Each path below is one point turned by a fixed rotation once a step. After each direction that follows a path, write how fast that rotation turns it, in deg/step (0 if it stays still).
Each turn is a multiple of 5 degrees from 10 to 175, or 0.
Each row of a path follows its step; steps can be skipped.
Path 1:
step 0: [  4  -2  -9  14 -29  -1  13  10  -1  13   2  38  17   8   0  -6 -22  -4
 -22   0 -10   1   2 -39 -36  11  33   1  11  -3  27  -2   0  -1 -15]
step 3: [ 17   5  -7  25 -14  22  11  -3  12  15  35  21  32 -18   7  22   9   7
  13  21  -6  10 -12 -10   2   9 -15 -33  17  -1 -13  11  20 -14   1]
step 4: [  3  -4   1  50  16  12  28   2   7  -8  25  16 -21 -13   3  -7 -17  14
  -4  23 -30   8 -11  14  10 -23  -6   9   5  17  -9  -1  27  -1 -11]
step 5: [  4   6   4  11  13  -9   4  -2  23 -22   1  21  20  18  30  -4 -10  -3
   5  16   2 -27 -18 -19  25 -13 -11  23  -2  26  14 -31  27 -10 -17]
step 8: [  1   6  28  11  14   3 -11 -28  26   6 -22   1 -11 -26 -12   2 -13   0
 -23 -10   6 -12   1 -43   8  14  -3 -24  24  19 -12 -20   4   1  -7]
step 10: [-19   1 -28  20 -19 -14   1  -2  -6  -4   5   2  -6 -11   6  27  29  27
 -10  -6   8  -1 -11 -24 -34  17  -7  26  16  39   1   5   9   9  -9]
step 11: [ 17 -11  -7  15 -31   8 -47   7   4 -16 -11  31 -10   9 -18   0   7  21
 -23   7  -9  -2 -20 -11 -16 -11   3  -5   0  25 -11  -2  21  21   1]
step 13: [ -4  29 -32  -5   0  14   0  27  14  17  -4   5  49   0  -3  11  -9  -8
 -26  -5   0   5  14 -22  -1  -9  14 -11   9  32  18  12   4   1   8]
Speeds:
[  0  -1  -8  -4   6   5  -3   3   4  -3   0   2   6   9   1 -16  -1   9
  -8  10   4 -11  11   4  -3  -1   8   1  -3   1   1  -1  -2  -2  -7] | 55
[  4   0   3  -8  -3   9  -4  -2  11 -12  -4  -1   1  -1  -1  -1  11 -12
  12   7  -4  -4   2  -4   1  -1   0   3   5  -3   5 -10  -6  -7   5] | 110
[ -6   3  -7  -3  -2  -6  -4  -8   7   0   5  -3   6   5   7  14  -5  -6
 -10  -4   2  -8  -7 -11  -1  -7   7   0  -2   1  -5  -5  -5  -6  -3] | 135
[ 10  -6  -8  -5   2   5   9 -10   0 -12  -3   9   2   5   4   0  -1   0
  -4 -10   0   6   1   0   0   8  -3 -14  -4   7  -1  -1  -1   3   5] | 140
[ -2 -10  -2   1  13  -5  -5  -1   9   4   4  -1  -1  -6   0   5  -1  -7
   0   1  10   4   9   0  -9  -1  -2  -9   8  -9   8  -2  -1   9  -5] | 55
Path 2:
step 0: [-12 -27 -11 -14  13   1 -27   7 -21   9 -13  14  -3 -12  41  -5   5 -10
 -26 -11 -18  31  -2  32  14   3 -13   5 -20  26  18  -1   5 -22  -6]
step 2: [ 19  21  -8   7 -12  18  -5  -7  -5   6   7   2 -42  -1   3  11  -6   8
 -24  36 -36  25 -30   4 -24 -22 -19  -8 -17   1  21  -1  -8   5  -5]
step 6: [  5   5  10  15  -5 -14  -4 -12   5  31  19  14  24   7  20   1  -1  -5
 -24  13  15  15 -30  -2 -14  17 -18  41   1  41   6  25  12  -1  14]
step 7: [ 24   4 -25 -15  24   9 -31 -15 -14  14 -43  -2  15  11  -6  20  23  12
  22 -16 -13 -15  -7 -12  15   7  -2  25  -5  24  -5  -8  -7  15  14]
step 10: [ 40   3   0  41 -25  -5  31 -25 -16   4 -13   7  -6 -15  -9 -24  -7  28
 -14   2   5  12  29   2   2 -17 -15   8  -8  10  23  11 -16  -6   1]
step 11: [ -3 -15  16   0   4  25 -21   5 -19  15 -15   8  -5   2  -6  43  -5  31
 -16  32  -6  15  16 -22  23   9  12  -5  -8 -34  13  11  -6 -11  16]
step 12: [-22 -19  18  19 -16  15  -3 -11  27  31 -22  41 -19 -17  37 -23   9   1
 -19 -11  14 -16  -1   5   9  17   2   7   8   2  19  -4 -11 -11  -8]
step 13: [ -4  17  28 -15 -22  31  -2 -15 -12  -9  -2  31 -10  14 -31  29  17   7
  13  -2  20  12 -32  -5  17   1  -3  24  29   9  -1 -17   2   5   0]
Speeds:
[  2   0  -4  11  -4  -1   7  -3   7   4  11   7  -2  -2   2  -9  10   1
  -3   0  -4  -2   3   9  -3   6   5  -4 -13   5   9  -3  10   4   4] | 175
[  2   8  -7  -9   6 -14  -2   7 -11   1  -1   3   1   3   1   2   8   2
   5  -1   1   1   5  12  -6   4  -2   0  -5  12  -8   2  -4  -5  -6] | 45
[  2   5  12  -2  -5  -2   6  -1   1  14  -4   2 -14  -1  -2   6  -3  -6
   8   8   2  -2  -2   8  -1   3   9  -4   2  -6   6  -3  -5 -11  -3] | 40
[-17   4  -4  10  -4   3  -4  -1  -5  11   0   2   2  -5   0   3   9   2
   1  -3   7   4   7  -4   0  -6   6   2   6  -1  -5  12   6  -8   1] | 55
[  9   1   4   3   2   7   6  -4  -2 -14   1  -5   7  -6   4   0  -6   2
   7  -6   4  11   8   6 -10   2   9  -6   0  -3   0   5   2  -8   2] | 65
[ -7  -8  -2 -13  -2   0  -4  -7  10  -2   6  -3  -2  -7   8   1  -3  -4
 -13   6   5  -7   0   5  -6   6   0   4  -4   1  -2   8  -3 -10   3] | 120
Path 3:
step 0: [  5  -9   1  15  29  10  -5  14  10   5  -7  11  -4  -4 -20  10   2  28
   5   3  18  25   3  -2   4  21  26 -34 -27   5 -18 -12 -11  27   5]
step 1: [  5  -5  29   7   5 -11  27   9   1 -26 -15  -1 -16 -28  14  -3  29  16
  16 -14  -7   6  -2   7 -21   9  11   5   3 -33   0  10   6   9  28]
step 2: [ -5   9  10  19  22  -4   0  -5  -2   6  -9 -44   5   6  -4 -14  -2   6
 -32  30 -13   0  -9  14 -34   1 -13  15 -21  -7 -19  -4  -2  -3  23]
step 3: [ 12  -4  -8 -12   2 -17   3  -6 -17  -6  -9  -9  16  11  -2   6   3  22
 -47 -32  14 -24   1   7   2  -4  -5  22  13   5  -1  39  13  -7   8]
step 4: [ -2   7  -4 -10   3  -1   4   1 -11  28 -12  14   9 -13   0 -24  14   6
  -1  32  29 -21  -2   6  36  -4  -4  22 -24  20 -10   1  13 -27 -12]
step 9: [ 17 -23   6 -13   0 -20 -15   2  -7  -4 -20  17  17   2   4   3 -20   0
 -22 -35  -9  11  10  13  25 -22  11  30  -4  -9  11  -8  -6 -22 -17]
step 12: [-16   6 -12   2  11  14  22  12  19  -6  16  11  20  -6  19   7   6   7
  41  -1   1   4   3  -3   6   8 -12   0  13  17  45   7  -3  10  28]
step 13: [ 19  -6   1  16 -17  -9   6  -3  26  16  10 -25  17   4  14  23  -6   5
  11  32  -9  28  -7 -16 -16 -23  13   2 -19 -11  19   5  -2  19 -17]
Speeds:
[ -3   5   6  -4  -3  -6   6   0 -14   9  -5   0  -6 -10 -12   5  -8   1
   8  -3   0   9  -1  -1   7  -8   4  -5  -9  -8   1  -1   1   0   1] | 80
[ -4  17  -1 -12  10  -5  -4   5   1   2  -2   2  -8   3   9  -1   2  -5
   6   4  -5  -4   0   0   5   0  -4  -3  -1   9  -1   3   1   5  13] | 170
[ 10   0   4  11   5 -13  -3  -1   2  -4  -5   5  -3  11  -1  -6   7  -2
   2   8  -1   0   4   0   4  -9  -1  -4   3 -11  11  -8   1  -1   1] | 90
[ -1   6   5  -1  -3   5  -6  -9  -4   5   0  -4   5   0  -7   9  15   3
   2   9  -2  -3  -4  -8   5  -2 -10   4   4   3   9  10  -1   4 -10] | 40
[  7   0   6  -1   3   8   2  -2  -7   3  -9  -1  -1   6   8  10   3   7
   1 -15   6  -4  13   5   1   3  -3  -7  -2   5   6  -4  -7  -4   1] | 130
